One turn moves each row of this set onto another row. After a few examples, where does it send each row asked below?
J_205: [-14  11 -18  -4 -23   8  -9 -24  -2 -20 -20  -6  -3  12  11  28 -34 -16
   5]
J_615: [-15  10 -25 -12 -18   0  -3 -16  -7 -13  -6   9 -12 -36   6  -4  -9 -17
   9]
J_215: [-19   0 -19   1 -20  -2   8 -14  -8 -14 -25 -10  -1  39  16   4   2 -23
  15]
J_567: [-18   8  -9  10 -37  -2  25  -4   3  -3 -31 -27  14  21  22  12  18 -15
  -6]
J_792: [ 14  27 -10   1  26  -3  25   2  -4  -3  -7  -3  11 -10   4  12   4 -10
  -7]
J_553: [-22  11 -15   2 -27  13  -8 -25   3 -12 -27 -17  -2  -2  19  37 -18 -15
  -1]
J_703: [-26  -1 -15   7 -26   4  11 -14  -2  -7 -32 -20   4  25  26  12  17 -20
   8]
J_300: [-27  19 -24   0  -7   5   0 -19  -6  -5  -3   4 -15  13  18  13  33 -26
   8]
J_321: [ -2  18 -14  -5 -32   0   5 -12   0 -20 -13  -8   7  15   1  24 -42 -12
  -3]
J_935: [ -5  34 -10   7 -33  -7  33   8   5   1   4  -9   9   5   6  11  29 -13
 -19]
J_997: [-16  12 -21  -6 -25   3   1 -12  -2  -7 -12   0  -7 -47  11   2   4 -15
   0]
J_572: [ 10  27  -8   2  26   0  24   1  -3   0 -12  -7  11 -14   9  16  12 -10
  -7]
J_780: [  6  25 -11   3  29   3  17  -5  -4   0 -14  -6   8 -16  13  17  15 -12
  -4]
J_904: [ -6   6 -16   0 -27 -10  23  -4  -7 -16 -18  -9   9  43   7   0  -9 -17
   7]
J_943: [-11  23 -24  -6  -7  -5   9 -10 -10 -14  10  16 -12  28   3   2   9 -24
   9]
J_551: [  1  19 -17  -8 -31  -9  17   0  -2 -12   1   2   1 -37  -3  -7 -14 -11
  -7]
J_644: [  2  33 -16  -2 -24 -12  29   5  -3 -10  13   7   3  25  -6   1   7 -16
  -7]
J_743: [-23  25 -15   9 -24   5  16  -8   5   3  -6 -11  -2  -3  21  19  45 -18
  -8]
J_658: [ -9  18 -17  -5 -33  -3  14  -2   2  -7  -8  -5   1 -48   5   0  -1 -10
  -9]
J_716: [ 11  25 -14  -1  31   0  19  -3  -8  -5  -7   2   7  -7   6  12   3 -12
   0]
J_363: [  5  24 -15   1  34   2  14  -7  -7  -3  -9  -1   4 -11  11  16   9 -13
   1]
J_700: [ -4  15 -22 -13 -22  -7   5  -8  -7 -16   1  11  -7 -29  -3  -9 -19 -15
   3]
J_55: [-14  17  -8   5 -39   9   5 -14  12  -8 -27 -26  10  -8  17  39 -15 -10
 -15]
J_35: [ -5  12  -8   7 -39 -10  34   4   1 -10 -22 -21  17  32  10   4   2 -12
  -6]
J_671: [ -2  21  -7   2 -42   1  14  -6   8 -13 -17 -19  14   1   6  31 -29  -7
 -16]

J_363 moves to J_572
J_321 moves to J_553
Now these:
J_300 moves to J_935
J_997 moves to J_551
J_904 moves to J_703

